0: [145 108 148  95  85 126 110 155  83 102  92  71 110  95  90 108 105 149  97 101 101]
1: [145 108 148  95 152 189 110 155 151 102 156 146 110  95  90 140 105 149 161 101 167]
2: [145 108 148 159 152 100 185  90 151 168  92 146 110  95  90 112 105  80  97 167 101]
3: [145 108 148 159  85 140 110 155  83 102  92 146 186  95 155 121 105 149 161 167 167]
4: [145 108  76 159 152 141 110  90 151 102 156 146 110 159  90 145 105 149 161 101 167]
5: [145 108  76 159  85 100 110  90  83 102  92  71 110  95  90 130 105 149  97 101 101]
6: [145 108 148 159 152  93 110 155 151 102 156 146 110  95 155 171 173 149  97 101 101]
7: [ 69 180 148 159 152 160 110  90  83 168 156 146 110  95 155 124 173 149 161 101 167]
8: [ 69 180 148  95 152 231 110 155 151 102 156 146 110  95 155 128 105 149  97 101 101]
9: [ 69 108 148  95  85 154 110 155  83 102 156 146 110  95 155 125 173  80  97 101 101]
10: [145 108  76 159  85  86 110  90  83 102  92 146 110 159  90 103 173  80  97 167 101]
11: [145 180 148 159 152 116 185 155 151 168 156 146 186 159 155 174 173 149 161 101 167]
12: [145 108  76 159  85 112 185  90 151 168 156 146 110 159 155 153 105  80 161 167 101]
13: [ 69 180  76  95 152 140 185 155  83 168  92 146 110 159  90 101 173  80 161 167 167]
14: [145 108 148 159 152  92 110 155  83 168 156 146 186  95 155  98 105 149 161 167 167]
15: [145 108 148  95 152 119 110 155 151 102  92 146 110  95  90 147 173 149  97 101 101]
16: [145 108 148 159 152 102 185  90 151 102 156  71 110  95  90 146 173 149  97 101 101]
17: [145 108 148  95 152 120 110 155 151 102  92  71 110 159 155 126 173 149 161 167 167]
18: [ 69 108  76  95 152 128 110 155  83 102  92  71 110  95  90  79 105  80  97 101 101]
19: [145 108 148  95  85  95 110  90 151 168 156  71 186  95 155  68 105 149 161 167 167]
20: [145 108  76  95  85 129 110 155  83 102  92  71 110  95  90 136 105  80  97 101 101]
21: [ 69 108 148  95 152  92 110 155 151 102  92  71 110 159  90  93 105 149  97 167 167]
22: [145 108  76 159 152  96 110  90  83 102  92 146 110 159  90 134 105 149  97 101 101]
23: [ 69 108 148 159  85  78 110  90  83 102  92  71 110  95 155 145 105  80  97 101 101]
24: [ 69 108  76  95 152 119 110  90  83 102  92  71 110 159  90  77 105  80 161 101 101]
25: [145 108 148  95  85 122 110 155  83 102  92 146 110  95 155 144 105 149 161 167 167]
26: [145 108 148 159  85  80 185  90 151 168  92 146 110  95 155 188 105 149 161 101 167]
27: [145 180 148  95 152 136 185 155  83 168 156 146 110 159 155  88 105 149 161 167 101]
28: [145 108  76  95 152  92 110 155 151 102 156 146 110  95  90 134 105 149  97 167 101]
29: [145 108  76  95 152 118 110 155 151 102 156 146 110  95  90 126 105 149  97 101 101]
30: [ 69 108 148 159 152 146 110 155 151 102 156 146 110 159  90 163 173 149  97 101 101]
31: [145 108 148 159 152  94 185 155 151 168  92 146 110  95 155 148 105 149 161 167 167]
32: [145 108  76  95  85  78 110  90 151 168  92  71 110  95  90 121 105 149  97 167 101]
33: [145 108 148 159  85 121 110  90  83 102  92 146 186  95 155 172 105 149 161 101 167]
34: [145 180 148  95 152 160 185 155 151 168 156 146 186 159 155 115 173  80 161 167 167]
35: [145 180 148  95 152 115 185 155  83 102 156  71 110 159 155  81 105 149  97 167 101]
36: [ 69 108  76 159  85 142 185  90 151 168 156 146 110 159 155 119 173  80  97 167 101]
37: [145 180 148 159  85 136 110  90  83 168  92 146 110 159 155 137 173 149  97 101 101]
38: [145 108 148  95 152 106 110 155 151 168 156 146 110 159  90 118 105 149  97 167 167]
39: [145 108  76  95 152 137 185 155  83 102 156 146 186 159  90 100 173  80 161 101 167]
40: [145 180 148  95 152 166 110 155 151 168 156 146 110 159 155 121 105 149 161 167 167]
41: [ 69 108 148  95  85 111 110  90  83 102  92  71 110  95  90  87 105  80  97 101 101]
42: [145 108 148 159  85  82 185  90 151 168 156  71 110  95 155 190 105 149  97 101 167]
43: [145 108  76  95 152 147 110  90 151 168  92 146 110 159 155 136 105 149  97 101 101]

[145 108 148 159 152 131 185 155 151 168 156 146 186 159 155 154 173 149 161 167 167] 11 34 31 14 40
[145 180 148 159 152 163 185 155 151 102 156 146 186 159 155 172 173 149  97 101 167] 11 34 6 30 40
[145 108 148 159 152 156 185 155 151 102 156  71 110  95  90 115 173 149  97 101 101] 16 15 6 30 29
[145 180 148  95 152 150 110 155 151 168 156 146 186 159 155 126 105 149  97 167 167] 40 38 34 27 14
[ 69 108 148 159  85 159 185  90  83 102 156  71 110  95 155 135 105 149  97 101 101] 23 16 41 42 5
[ 69 108  76 159  85  88 110  90 151 168 156 146 110 159 155 153 173 149  97 101 101] 36 30 43 37 6
[145 108 148 159 152 116 110 155 151 168 156  71 186  95 155 134 105 149 161 167 167] 14 19 31 3 17
[145 108 148 159  85 100 110 155  83 102  92 146 186  95  90 107 105 149 161 167 167] 3 25 14 33 0
[145 108  76  95 152 162 110  90 151 168  92 146 110 159  90 130 105  80 161 101 101] 43 4 24 22 29
[145 108 148  95  85  86 110 155 151 168  92 146 110 159  90 150 105  80  97 167 101] 38 2 32 28 15
[ 69 108 148 159  85  83 110  90  83 102 156 146 110  95 155 160 105 149  97 101 101] 23 6 9 33 5
[145 108 148 159 152  91 185  90 151 168  92 146 110  95 155 204 173 149 161 101 167] 26 31 42 11 6
[145 180 148 159 152 116 110  90 151 168 156 146 110 159 155 148 173 149  97 101 101] 37 6 43 11 30
[145 180 148 159  85  85 110  90 151 168  92 146 110  95 155  92 105 149 161 101 167] 26 37 31 33 19
[145 180 148 159 152 136 110 155 151 168 156 146 110 159 155 119 173 149 161 167 167] 40 11 34 38 17
[ 69 108 148 159 152 126 110  90  83 168 156 146 110  95 155 169 173 149 161 101 167] 7 6 33 30 14
[ 69 108 148  95  85 170 110 155  83 102  92 146 110  95 155  78 105  80  97 101 101] 9 41 18 0 20
[ 69 108 148  95  85  70 110  90  83 102  92  71 110  95  90  82 105  80  97 101 101] 41 23 18 0 24
[145 180 148 159 152 117 185 155 151 102 156 146 110 159 155 167 105 149  97 101 167] 11 6 40 31 4
[145 108 148 159 152 118 185 155 151 168 156 146 186 159 155 145 173 149 161 167 167] 11 34 31 14 40
[ 69 108 148  95 152  88 110  90 151 102  92 146 110  95  90 109 105  80  97 101 101] 41 15 18 2 23
[145 180 148 159 152 141 110 155 151 102  92 146 186  95  90 158 105 149 161 167 101] 3 15 1 28 31
[145 108 148 159 152 166 185 155 151 102 156 146 186  95  90 151 105 149  97 101 167] 1 29 16 11 4
[ 69 108 148 159  85 114 110 155 151 102  92 146 110 159  90 176 105 149 161 101 101] 30 15 4 22 6
[145 108 148  95  85 135 110 155  83 102  92 146 110  95 155  82 105  80 161 167 101] 25 3 0 9 20
[145 108 148  95  85 124 110 155  83 102  92  71 110  95 155 127 105 149 161 167 167] 25 3 0 17 33
[145 108 148 159 152 104 110 155 151 102  92  71 110  95 155 131 173 149 161 167 167] 17 31 25 6 3
[145 108  76 159  85 126 185  90 151 168 156 146 110 159 155 163 173 149 161 167 101] 12 36 26 31 43
[ 69 108 148 159 152  83 185  90 151 102 156  71 110  95  90 132 173  80  97 101 101] 16 23 30 2 41
[145 180  76  95 152 144 110  90 151 168 156 146 110 159 155 135 173 149  97 167 101] 43 40 37 28 38
[145 108 148  95  85  89 185  90 151 168  92 146 186 159  90 125 105  80  97 167 101] 2 12 32 38 10
[145 108 148  95 152 199 110 155 151 102 156 146 110 159  90 152 105  80 161 101 101] 1 29 4 30 15
[ 69 108 148 159  85 101 110  90  83 102  92 146 110  95  90  81 105 149 161 101 101] 41 5 23 0 22
[145 180 148  95 152 150 185 155  83 168 156 146 186 159  90 122 173  80 161 167 167] 34 39 13 27 11
[ 69 108 148  95  85 165 110 155  83 102  92 146 110  95 155  92 105  80  97 101 101] 9 41 18 0 20
[145 180 148  95 152 196 110 155 151 168 156 146 110 159 155 168 105 149 161 167 101] 40 27 8 1 38
[145 180 148 159 152 114 110 155 151 102  92 146 110 159 155 198 173 149  97 101 101] 6 15 30 37 11
[145 108  76  95 152 157 185 155  83 102 156 146 186 159  90  90 173  80 161 101 167] 39 34 13 4 1
[145 180 148 159 152 141 185 155  83 102 156 146 110 159 155 112 105 149 161 167 167] 27 40 35 31 14
[145 108 148 159 152 161 110 155 151 102 156 146 110  95 155 115 173 149  97 167 167] 6 1 17 15 38
[145 108 148  95 152 162 110 155 151 102 156 146 110  95  90 121 105 149 161 101 167] 1 29 4 15 38
[145 180  76  95  85 127 110 155 151 102  92 146 186  95  90 205 173 149 161 101 101] 15 29 33 28 20
[145 180 148 159 152 126 110  90  83 168 156 146 110  95 155 137 105 149 161 101 167] 7 14 40 33 37
[ 69 108  76  95 152 114 110 155 151 102  92  71 110  95 155  60 105  80  97 167 101] 18 21 24 41 20
[145 108 148 159 152 166 110 155  83 102  92 146 186  95 155 131 173 149 161 167 167] 3 14 25 33 17
[ 69 108  76  95 152 140 110  90 151 102  92  71 186 159  90  88 105  80 161 101 101] 24 18 41 21 20
[145 108  76 159  85  76 110  90 151 102  92  71 110 159  90 131 173 149  97 101 101] 5 22 10 32 16
[145 108 148 159 152 167 110 155 151 168 156 146 110 159 155 166 105 149 161 167 167] 40 38 31 1 4
[145 108 148  95  85 112 110 155  83 102  92  71 110  95 155 107 105  80 161 167 167] 25 3 0 17 20
[145 108 148  95  85 115 110  90  83 102  92  71 110  95  90  96 105 149  97 101 101] 0 41 5 20 32
[ 69 108  76 159 152 109 110  90 151 102 156 146 110 159 155 118 105  80  97 167 101] 36 12 28 22 10
[145 108  76  95 152 138 110  90  83 102 156 146 110  95 155  90 105 149  97 101 101] 29 43 22 28 5
[145 108 148  95 152 120 110 155  83 102 156 146 110 159 155  75 105 149 161 167 101] 27 35 25 40 38
[145 108 148 159 152 121 110 155 151 168 156 146 110 159  90 118 105 149 161 167 101] 38 40 28 4 31
[145 108 148  95 152 178 185 155 151 102 156 146 110 159  90 153 105 149 161 101 101] 1 29 4 30 15
[145 180 148 159 152 163 110 155 151 168 156 146 110 159  90 177 105 149 161 167 167] 40 38 1 4 11
[145 180 148 159 152 122 110  90  83 168 156 146 110 159 155 170 173 149  97 101 101] 37 7 6 11 30
[145 180 148  95  85 112 110  90 151 168 156 146 186  95 155  87 105 149 161 167 167] 19 40 14 3 34
[145 180 148 159 152 168 185 155 151 168 156 146 186 159 155 216 173 149 161 167 167] 11 34 40 31 27
[ 69 108 148 159  85 122 110  90 151 102 156 146 110 159 155 170 105 149  97 101 101] 30 6 23 4 9
[145 108 148  95  85 153 110 155  83 102  92  71 110  95 155  93 105 149 161 167 167] 25 3 0 17 19
[145 180 148 159  85 126 110  90  83 168 156 146 110 159 155 202 173 149 161 101 101] 37 7 11 6 33
[145 180 148 159 152 114 110 155 151 102 156 146 110  95 155 129 173 149  97 101 101] 6 15 30 29 16
[145 108  76  95 152 156 185 155 151 168 156 146 186 159  90  85 173  80 161 101 167] 39 34 13 11 4
[ 69 108 148  95  85  79 110  90  83 102  92  71 110  95  90  96 105  80  97 167 101] 41 23 18 0 20
[145 108 148  95 152 100 185 155  83 102 156  71 110 159  90  79 105  80  97 167 101] 35 0 21 27 18
[145 108 148  95 152 176 110 155 151 102 156 146 110 159  90 158 105 149 161 101 167] 1 4 38 40 29
[145 180 148 159 152 105 185 155 151 168 156 146 186 159 155 160 173 149  97 101 167] 11 34 6 31 40
[145 108 148 159 152 160 185 155 151 102 156 146 186 159 155 178 173 149 161 167 167] 11 34 31 17 3
[145 180 148  95  85 108 110  90 151 168 156 146 186  95 155  89 105 149 161 101 167] 19 14 40 33 3
[145 108 148  95 152 113 185 155 151 102 156  71 110 159  90  66 105  80  97 167 101] 35 21 38 2 28
[145 108 148  95 152 118 185 155 151 102 156  71 110 159 155  85 105 149  97 167 101] 35 27 17 21 38
[145 180  76 159 152 174 110 155 151 168 156 146 110 159 155 179 173 149 161 167 101] 40 11 43 12 4
[ 69 108 148  95  85  86 110  90  83 102  92  71 186  95  90 105 105  80  97 101 101] 41 23 18 0 20
[145 108 148 159 152 109 185 155 151 168 156 146 186 159 155 174 173 149 161 167 167] 11 31 34 14 40
[145 180 148 159 152 151 110 155 151 102 156 146 186 159 155 214 173 149 161 101 167] 11 6 30 40 34
[145 180 148  95 152  83 110  90 151 168 156  71 186 159 155 113 105 149 161 167 167] 19 40 14 38 17
[145 108  76  95  85 102 110  90 151 168  92 146 110  95  90  53 105 149  97 101 101] 32 43 29 5 0
[145 108 148 159  85  79 110  90  83 102  92  71 110  95 155 101 105  80  97 101 101] 23 41 5 0 20
[145 180 148 159  85 143 110  90 151 102  92 146 186  95 155 170 105 149 161 101 167] 33 3 26 25 11
[145 108 148 159 152 143 185 155  83 168 156 146 186 159 155 172 173 149 161 167 167] 11 34 14 31 3
[145 108 148 159 152 122 110  90 151 102 156 146 110 159  90 140 105 149 161 101 101] 4 22 30 1 29
[ 69 108 148 159  85 103 110  90  83 102  92  71 110  95 155 147 105 149  97 101 101] 23 5 41 0 33
[ 69 108 148 159 152 116 110  90  83 168 156 146 110  95 155 159 173 149 161 101 167] 7 6 14 33 30
[ 69 108 148  95  85  45 110  90 151 102  92  71 110  95  90  71 105  80  97 101 101] 41 23 18 0 24
[145 108 148  95  85  93 185 155 151 168 156 146 110 159  90 149 105 149  97 167 167] 38 31 28 42 40
[145 180 148 159  85 123 110  90  83 168  92 146 110 159 155 129 105 149 161 101 101] 37 33 22 43 27
[145 180  76  95  85 117 110  90  83 102  92 146 110 159  90 113 173  80  97 101 101] 10 37 22 20 5
[145 180 148 159 152 150 185 155 151 168 156 146 186 159 155 166 173 149 161 101 167] 11 34 40 31 7
[145 108 148  95  85 123 110  90  83 102  92 146 186  95  90  99 105 149  97 101 101] 0 33 5 41 22
[145 180 148  95 152 208 110 155 151 168 156 146 110 159 155 155 105 149 161 167 167] 40 1 27 34 38
[145 180 148 159 152 122 185 155 151 168 156 146 110 159  90 144 173 149  97 101 167] 11 38 30 16 6
[145 108 148  95  85  74 110  90 151 168  92  71 186  95 155  68 105 149 161 101 167] 19 32 33 14 3
[145 180 148 159  85 142 110 155  83 168  92 146 110 159  90 145 173 149  97 101 101] 37 15 30 0 22
[ 69 108 148  95  85  96 185  90  83 102  92 146 110  95  90 105 105  80  97 101 101] 41 23 9 18 0
